R: [132 155 137 181 108 120 170 148]
D: [134 132 107  97 139 107 112 133]
W: [120 145 124 227  94 123 136 103]
B: [134 132 107  97 139 107  65  92]
Z: [133 146 120 164 145 128 116 163]
J: [135 145 124 227  94 123 136 169]
where: [170] => R, 7
rest: [120 145] => [124 227  94 123 136 103]

G: [141 113 127 116 101 158]
M: [130 126 127 128 135 133]
S: [131 121 128 124 140 137]
U: [132 128 131 112  70 131]
F: [120 180 101 162 166  73]
K: [126 127 130 140 222 140]
A: [128 127 128 124 125 128]
E: [136 131 112 128  70 131]
T: [130 127 127 124 124 130]
N: [113 122 144 148 157 120]
P: [138 120 122 122 134 147]
H: [128 129 111 162 254 135]
at: [157 120] => N, 5
at: [128 131 112  70] => U, 2
at: [130 126 127] => M, 1
at: [122 122] => P, 3
where: [180] => F, 2
at: [130 140] => K, 3

venu: [177 111 171 218 113  69 242  65]
Los: [ 95  82 153 213 156 151 224 188]
Basum: [108  81 207  52  46 107 181 183]
nikub: [113  92 193 104  70  91 203 135]
Defe: [113  91 195  96  65  87 203 147]
dosor: [153  95 167 207 126  96 241  87]
vulir: [141  60 156 159 109 169 142  99]
kipu: [156 100 161 217 124  74 233  79]
Lipa: [151 108 171 207 123  78 237  86]
Kiv: [133  74 138 148 112 166 143 108]
rest: [133  74 138 148 112] => [166 143 108]
after: [100] => [161]

dudo: [133 120 133 126]
lok: [149  57 121 108]
rov: [121 132 125 151]
busep: [138 124 129 127]
numo: [123 132 126 131]
tal: [115 130 230 136]
zus: [152 121  94 130]
Mon: [100 112 229  35]
pide: [ 88 137 162 155]
Kon: [125 156 129 127]
kez: [139 132 106 117]
Solub: [125 127 124 128]
at: [152 121] => zus, 1
where: [229] => Mon, 3
where: [139] => kez, 1
[123 132 126 131] => numo
rest: [132 126] => [131]

Pemu: [124 155 114 135 132 121 132 123 144 108 139 141 139 132 130 103 145 141
 149 138 110 108 125 118 119 142 109 140 121 142]
Tedaz: [138  76 168 103 126 157 116 168  80 194 102  80 127 132 102 189  83  99
  77  97 134 148 144 160 148  89 159  94 137  78]
lona: [135 118 107 138 135 137 141 128 120 130 140 136 136 134 130 128 115 121
  84 116 142 127 124 138 128 119 121 124 115 141]
mifes: [178 123 106  77  75 239  75 180 167  85 177 193 193 184 131 158  72  81
 121 198  74 119  97 112 173  77 182 124 160 146]
Meb: [142  95 167 104 126 153 122 162  88 177 113  89 125 130 107 170  97 110
  90 100 132 143 149 160 148  98 153 106 143  84]
magu: [143 112 141 135 109 119 120 141 111 120 160 136 128 130 137 105 129 123
 130 127 155 140 128 132 138 137 126 136 140 144]
tem: [ 88 137 116 123 175 127 118 169 112 133 100  95 100 153  88 124  81 131
 136 108 104 107 153 141 134 136 148 120 144 131]
meve: [209  85  84 137   4 126 152  33 173 127 220 231 186  63 235 121 228 120
 123 196 169 169  87  66 138 130  55 126  85 100]
dazi: [148  82  84 136 134 144 155  98 136 135 185 140 123 158 134 118 107  98
 188  99 162 138 105 152 132  84 121  98 116 142]
Datu: [173  47  56 144 126 152 182  76 145 136 224 154 114 178 123 106  77  75
 239  77 180 167  85 177 124  58 123  67  95 157]
at: [173  77 182 124] => mifes, 25
after: [235] => [121]
rest: [ 84 136] => [134 144 155  98 136 135 185 140 123 158 134 118 107  98 188  99 162 138
 105 152 132  84 121  98 116 142]
at: [178 123 106  77  75 239  77 180 167  85 177] => Datu, 14
where: [189] => Tedaz, 16

rus: [ 69 209 196  33  81]
topep: [119  85  87 181 152]
Tigam: [133 166 162  82 107]
ribul: [ 89 181  92 179 154]
Tun: [ 89  96  78 180 144]
zepud: [135 103 156 155 143]
Des: [ 69 142 104 134 116]
neka: [ 68 142 104  81 107]
rest: [135 103 156 155] => [143]
at: [142 104 134 116] => Des, 2
after: [135] => [103]
rest: [ 69 142 104] => [134 116]
where: [155] => zepud, 4
where: [68] => neka, 1
at: [ 87 181] => topep, 3

Q: [ 98  90 110 112 105 101  93 142 128  61 136 166  93 122 129 145 144 117
 151 135 166 191 113 122 150 191 111 232 153  92  92 195 155 120 121  73
  88  86 104  94 128 137 102 103 116 111 117 169  76  79]
C: [104 190 120  90  87  82 157 106 191 105 138 105 114  97 122 138 167 191
 103  61 126  95 120 130 158 106 112  88 159 133 134 134  89 147  96  90
  83 104 197 106 126 113 181 121 163 150 183 108 109 160]
X: [ 98 184  85 182  80 192  90 106 191 105 139 111 138 187 119 144 140 138
 134 178 122 145 140 116 113 175 151 125  75  79  91 162  91 149 100  63
  93 114 144 111 133 146 126 125 129 164 132 114  70 140]
Y: [ 98  90 110 112 105 101  93 142 128  61 136 166  93 122 129 145 144 117
 151 135 166 191 113 122 150 191 151 125  75  79  71 150  96 106 155  78
 200 103  94 119 175 142 159 163 112 174 102 104  49 182]
L: [ 98  90 203 112 105 101  93 100 128  61 136 166  93 122 129  91 144 117
  94 125 166 191 113 113 150 191 111 232 153  92  92 195 155 120 121  73
  88  86  83  94 128 137 102 103 116 111 117 169  76  79]
after: [147] => [96]
rest: [106 191 105 138] => [105 114  97 122 138 167 191 103  61 126  95 120 130 158 106 112  88 159
 133 134 134  89 147  96  90  83 104 197 106 126 113 181 121 163 150 183
 108 109 160]
at: [104  49 182] => Y, 48

Zubes: [121  65  92 125  65  79 150 174 204  62]
rin: [123  65 107 150  55 150 123  63 137  58]
nuzuf: [179 106 228  80 132 132 162 155 103 159]
after: [80] => [132]
at: [125  65  79 150] => Zubes, 4
rest: [123  65] => [107 150  55 150 123  63 137  58]

dufu: [ 82 144 103 135 115  99 211 141  86 114 195  95 159  86 150  95 160 109
 227 227]
zum: [179  97 184 132 159 140 211 139 145 108 237 158 191 101  71  74 109 227
 160 227]
nono: [191 143  66 142 193 109 211 165 154 142  86 132  87  94 113 110 133  61
  36  36]
at: [160 109 227 227] => dufu, 17
after: [193] => [109]

munam: [168 129  26 183]
Muduv: [ 94  94 232  86]
bola: [ 53 164 187  76]
Vumit: [ 41 128 128  98]
ruv: [173 123  37 182]
mopi: [ 36 196 116  79]
Kule: [188  49 202 128]
Fula: [ 36 128 116  79]
after: [53] => [164]
after: [188] => [49]

fetab: [ 99 166  99 159 194]
linav: [ 55  96 141  97 136]
falo: [150  98 141 136 148]
zezi: [162 150  97 141 136]
after: [96] => [141]
at: [ 97 141 136] => zezi, 3
at: [150  97 141 136] => zezi, 2

fupok: [148 178 226 133]
zake: [148 154 117 183]
lidel: [148 178 117 113]
kado: [160 203 230 150]
gaz: [148 200 254 133]
zezef: [189 146 117 133]
Zub: [148 200 104 132]
bop: [148 190 159 133]
Kas: [116 125 117 159]
after: [146] => [117]
after: [160] => [203]
where: [254] => gaz, 3
at: [148 178 226] => fupok, 1

Zavag: [219  90 194 186]
tivas: [219  79 108 113]
dule: [219  79 107  97]
Geti: [219  79 108 112]
Mufu: [ 78 108 112  33]
rest: [219  79 107] => [97]
[ 78 108 112  33] => Mufu
rest: [219  90 194] => [186]
at: [ 79 107  97] => dule, 2
[219  79 108 112] => Geti
[219  90 194 186] => Zavag

renu: [ 73 139 124  24 115  94 193 149  35 194 113 139 157]
Dofu: [167  69 132 211  44 163 101 137 149  91 101 111  93]
Favut: [ 73 138 137  43 207 156 108 127  60 140 165 130 172]
Nevor: [149 231 100 193 133 101 149 101 163 137  91 111 132]
after: [156] => [108]
after: [167] => [69]
at: [163 101 137 149  91 101 111] => Dofu, 6
after: [44] => [163]

pag: [ 83  63 116 111 161 198 166 110  93]
Runa: [ 52  63  70 111  62 138 112  84  94]
noka: [ 52  63  70 111 161 198 166 110  93]
[ 52  63  70 111  62 138 112  84  94] => Runa
after: [84] => [94]

Kero: [ 89  66  98  73  77  24 143 119 213]
kefak: [ 89  73  66  98  77  24 139 163 154]
Saf: [ 66  98  74  77  24 143 119 213 119]
kuden: [ 89  66  98  73  77  24 139 187 142]
at: [ 66  98  73  77  24 139 187 142] => kuden, 2
after: [74] => [77]
[ 89  66  98  73  77  24 143 119 213] => Kero
at: [ 66  98  73  77  24 143 119 213] => Kero, 2

nin: [ 56 164 122  87  87  83 141  77  79 155  94 193 114 119 111]
mokun: [132 198 129 151  62 104 129  92 165 122 101 136  76 234 126]
Tunen: [140 171 117 143 126  83  89 120 131 140 118 171 104 196 111]
nodu: [132 135 133 148 117 133 113 114 146 138 145 112 100 170 131]
Vazoz: [ 46 101 136 132  83 150 124  48 122 190 160 123 119 140 132]
kigeb: [ 65 107 125 142  75 158 119  84 121 179  68 201  92 133  58]
fut: [ 46 209 117  71 104  19 167  39  59 139  73 207  97 131  72]
kir: [120 160 123 123 115  86 115 111  98 124 118 172 113 150 119]
bebe: [ 78 150 125 106  96 104 128  94  99 159 105 167 123 126 122]
pupe: [ 75 181 121  92 113  60 148  76  75 129  92 187 110 128  90]
Beza: [ 65 107 125 142  75 158 119  84 121 179 147 130 108 134 151]
rest: [104 128] => [ 94  99 159 105 167 123 126 122]
after: [108] => [134]
where: [234] => mokun, 14
[ 65 107 125 142  75 158 119  84 121 179  68 201  92 133  58] => kigeb

zisi: [165 134 116 102 130 196 151 158  93  63  98]
kugoz: [165  70 116 173 112  63 179 153 138 133 158]
pado: [133 121 125 102 129 108 151 159 154 113 107]
where: [154] => pado, 9
rest: [151 159 154] => [113 107]
after: [153] => [138]
rest: [102 129] => [108 151 159 154 113 107]
where: [130] => zisi, 5

